121	134	124	133	155	134	118 ⇒ 124
139	106	143	131	128	123 ⇒ 143
105	118	128	134 ⇒ 128
112	104	115	131	113	115 ⇒ 115
151	151	132	128	128	119 ⇒ 132
105	107	155	132 ⇒ 155
124	109	138	155	106	148 ⇒ 138
128	108	99	112	131	136	149 ⇒ 99
125	115	155	128	128	151 ⇒ 155
---
[121 144 135 148 155]
155
[117 137 153 116 112]
112
[136 150 135 118 101]
101
[150 143 137 102 103]
103
[150 151 128 145 101]
101
[130 113 122 133 150]
150
[121 126 152 119 127]
127
[122 153 138 112 108]
108
---
133	113	101	112 -> 113
126	102	132	99	123	149 -> 99
109	114	130	154 -> 114
158	146	110	113 -> 146
103	139	144	101 -> 139
121	122	136	137	110	156	117 -> 110
---
array([[125, 120, 122, 141, 128],
       [137, 129, 139, 117, 117],
       [129, 148, 132, 152, 131]]) | 139

array([[148, 129, 109, 128, 126, 128],
       [127, 126, 125, 118, 155, 129],
       [121, 131, 132, 137, 103, 127]]) | 118

array([[115, 121, 131, 129, 150, 129, 133],
       [122, 114, 132, 140, 117, 119, 123],
       [149, 137, 133, 145, 137, 140, 125]]) | 117

array([[122, 143, 123, 137, 117],
       [107, 139, 135, 145, 120],
       [153, 152,  98, 126, 110]]) | 135

array([[124, 130, 125, 125],
       [144, 105, 105, 129],
       [146, 119, 134, 143]]) | 105

array([[147, 136, 121, 126, 139, 120],
       [107, 139, 137, 126, 116, 119],
       [141, 130, 150, 150, 140, 118]]) | 126

array([[103, 129, 100, 133, 124, 123, 121],
       [121, 109, 151, 129, 125, 143, 127],
       [104, 136, 112, 111, 125, 123, 119]]) | 125
---
[[135, 120, 140, 129, 128],
 [107, 115, 131, 102, 139],
 [131, 130, 129, 142, 120]] 130

[[126, 141, 152, 129, 109, 116],
 [119, 135, 121, 101, 146, 119],
 [126, 114, 104, 129, 152, 146]] 114

[[128, 121, 123, 125, 126, 103],
 [128, 133, 152, 145, 141, 138],
 [128, 128, 154, 145, 144, 125]] 128

[[127, 118, 135, 122],
 [135, 152, 117, 138],
 [112, 123, 123, 121]] 123

[[134, 112, 118, 117, 121, 100],
 [146, 132, 138, 98, 150, 115],
 [118, 113, 127, 114, 124, 111]] 113

[[152, 129, 143, 106, 128, 133],
 [152, 130, 143, 107, 128, 133],
 [152, 129, 143, 107, 128, 133]] 129

[[119, 118, 115, 156, 114],
 [143, 153, 124, 121, 127],
 [120, 104, 147, 133, 153]] 104
---
[[132 137 129 130 129 129 129 131 130 139 131 130 130 128 129]
 [129 129 130 130 129 129 129 129 140 130 131 129 132 131 131]
 [129 135 130 129 128 128 129 130 132 131 133 128 134 128 132]
 [129 130 129 130 128 130 129 133 132 131 145 129 131 128 135]
 [129 129 134 130 132 129 132 129 130 129 128 130 129 132 129]
 [130 130 128 129 131 129 131 134 130 129 131 130 129 135 132]
 [129 130 129 130 133 132 129 131 130 131 131 132 137 129 129]
 [129 132 130 133 129 130 130 129 130 131 138 128 129 129 129]
 [134 129 130 129 130 133 131 132 130 129 128 130 129 128 131]
 [131 134 129 129 137 129 130 130 130 129 133 128 130 128 129]
 [129 132 128 132 129 129 129 129 132 131 133 130 133 135 131]
 [129 128 133 129 131 130 129 136 154 129 129 130 135 136 130]] Answer: 137

[[128 113 123 132 114 134 129 117 113 138 142 155]
 [127 120 132 129 131 128 123 111 120 110 141 136]
 [147 132 128 100 126 118 120 122 132 129 147 128]
 [128 125 127 129 125 129 130 126 125 128 130 133]
 [126 125 129 145 134 141 122 116 125 140 147 121]] Answer: 113

[[138 129 131 148 143 133 136 128 133 131 122 141 141 145 136]
 [139 129 130 146 150 136 134 129 133 133 123 141 135 144 134]
 [139 128 131 143 142 129 136 128 134 131 120 138 138 143 135]
 [138 128 130 144 132 128 137 127 134 128 121 133 140 141 136]
 [139 129 131 143 143 131 135 128 133 132 121 138 136 143 134]
 [142 129 132 148 146 135 137 129 134 135 122 142 140 144 135]
 [139 129 133 154 149 132 140 129 135 133 124 148 147 149 138]
 [139 128 130 140 138 129 135 128 134 130 121 133 134 140 134]
 [138 128 130 145 134 130 137 128 133 130 122 137 140 142 136]
 [136 130 130 139 146 128 135 129 135 129 123 138 134 142 133]
 [138 129 131 143 143 129 137 129 134 131 124 138 138 143 135]
 [142 129 132 147 145 136 137 128 134 135 122 141 139 145 135]] Answer: 129

[[137 127 136 127 124 130]
 [149 117 132 148 125 129]
 [123 129 133 119 127 129]
 [150 130 144 113 121 132]
 [127 120 133 135 126 129]
 [121 127 115 117 138 123]
 [124 119 116 145 134 124]
 [126 118 136 134 125 129]
 [134 119 139 132 123 130]] Answer: 127

[[139 134 146 130 102 133 126 127 123 136 132 115 129 124]
 [119 124 131 129 131 110 117 135 130 120 118 132 136 137]
 [140 135 122 128 119 147 132 118 127 140 138 128 118 124]
 [113 116 120 127 153 126 124 130 133 112 127 134 131 128]
 [132 138 124 129 125 144 123 120 127 138 138 130 117 127]
 [113 128 107 129 153 136 117 123 134 119 132 144 120 134]
 [137 130 115 126 126 145 137 119 130 134 137 130 119 123]] Answer: 134

[[115 141 128 133 129 139 126 117 131 128 118 125 125 112 124]
 [120 128 128 128 132 132 125 112 128 109 123 124 126 108 128]
 [128 134 129 122 130 127 116 117 133 118 113 128 117 100 119]
 [128 141 129 130 131 146 121 115 134 116 123 131 128 116 110]
 [130 145 128 128 139 133 126 118 128 109 132 141 128 104 116]
 [123 137 131 122 128 136 128 117 124 105 125 138 124 128 116]
 [117 136 123 123 131 129 120 123 146 128 118 115 128 118 125]
 [128 147 131 132 120 126 125 126 132 107 129 128 128 119 128]] Answer: 141

[[117 135 126 131 131 121 130 121 126 128 120 126 129 134 122 133]
 [120 128 128 126 129 122 125 127 120 128 124 136 120 136 124 130]
 [123 137 130 131 122 122 122 127 133 130 121 124 125 130 127 132]
 [117 127 129 139 122 118 129 140 128 139 124 135 129 124 127 120]
 [114 128 129 134 114 117 105 130 136 131 120 131 136 115 123 126]
 [119 138 125 128 121 114 112 128 129 131 127 124 127 132 123 126]
 [122 112 120 132 140 145 147 121 118 132 117 140 119 131 139 125]
 [111 132 125 127 133 116 127 127 123 127 125 133 127 134 121 125]
 [126 131 129 130 129 134 132 123 121 133 123 118 120 138 133 139]] Answer: 135

[[130 111 107 130 134 125 106 117 134 130 124 124 125 108 134 125]
 [129 111 112 136 134 125 110 117 131 130 124 128 118 108 134 125]
 [129 111 112 137 134 125 110 117 131 130 124 128 117 108 134 125]
 [128 122 123 130 134 125 128 122 131 130 124 128 122 119 134 125]
 [129 111 112 130 134 125 110 117 131 130 124 128 122 108 134 125]
 [129 115 112 143 134 125 112 117 134 139 124 132 116 108 134 131]
 [129 111 111 124 134 125 108 117 133 127 124 128 123 108 134 124]
 [128 122 123 130 134 125 128 123 131 130 124 128 122 120 134 125]
 [129 111 110 124 134 125 107 117 133 128 124 128 123 108 134 124]] Answer: 111
---
Q:
[[ 99 136 122 115]
 [105 139 117 150]
 [140 128 126 155]]
A: 126

Q:
[[108 142  99 110]
 [131 121 130 129]]
A: 130

Q: [153 135 108 144]
A: 108

Q:
[[123 141 133 130]
 [122 113 129 116]
 [103 133 118 116]]
A: 118

Q:
[[121 117 116 138]
 [101 123 123 135]]
A: 123

Q: [119 120 154 123]
A: 154

Q:
[[137 107 129 124]
 [133 101 120 122]
 [133 103 126 120]]
A: 126
---
[[128 142 142 136 139 129]
 [135 139 134 121 144 120]
 [131 105 111 122 118 129]]: 129

[[136 119 141 119 103 121 128]
 [128 132 137 120 118 121 150]
 [134 115 116 115 119 120 137]]: 137

[[130 121 118 109 142 124 149]
 [137 128 108 101 135 110 150]
 [132 134 118  99 144 118 135]]: 135

[[113 127 140 121 134 136]
 [119 156 141 131 133 143]
 [123 146 120 124 134 138]]: 138

[[127 139 131 141 111 140 130]
 [129 100 110 138 104 139 101]
 [122 117 121 136 103 136 113]]: 113

[[134 129 119 124 134 133 122]
 [132 128 144 121 127 123 122]
 [126 129 115 144 118 133 151]]: 151

[[106 125 148 124 113]
 [156 152 117 108 146]
 [132 125 116 140 146]]: 146

[[132 138 144 108 127]
 [130 129 142 133 142]
 [130 143 144 103 118]]: 118
---
[104 123 152 147 135]	152, 152

[153 119 143 157 117]	143, 157

[141 115 143 127 157]	143, 157

[134 128 145 119 123  99 120]	119, 145

[[114 125 128 132 118 127 121]
 [117 127 139 128 153 115 140]
 [134 126 135 126 135 124 137]]	128, 153

[101 127 126 115 153 136 119]	115, 153

[133 125 151 122 138]	151, 151
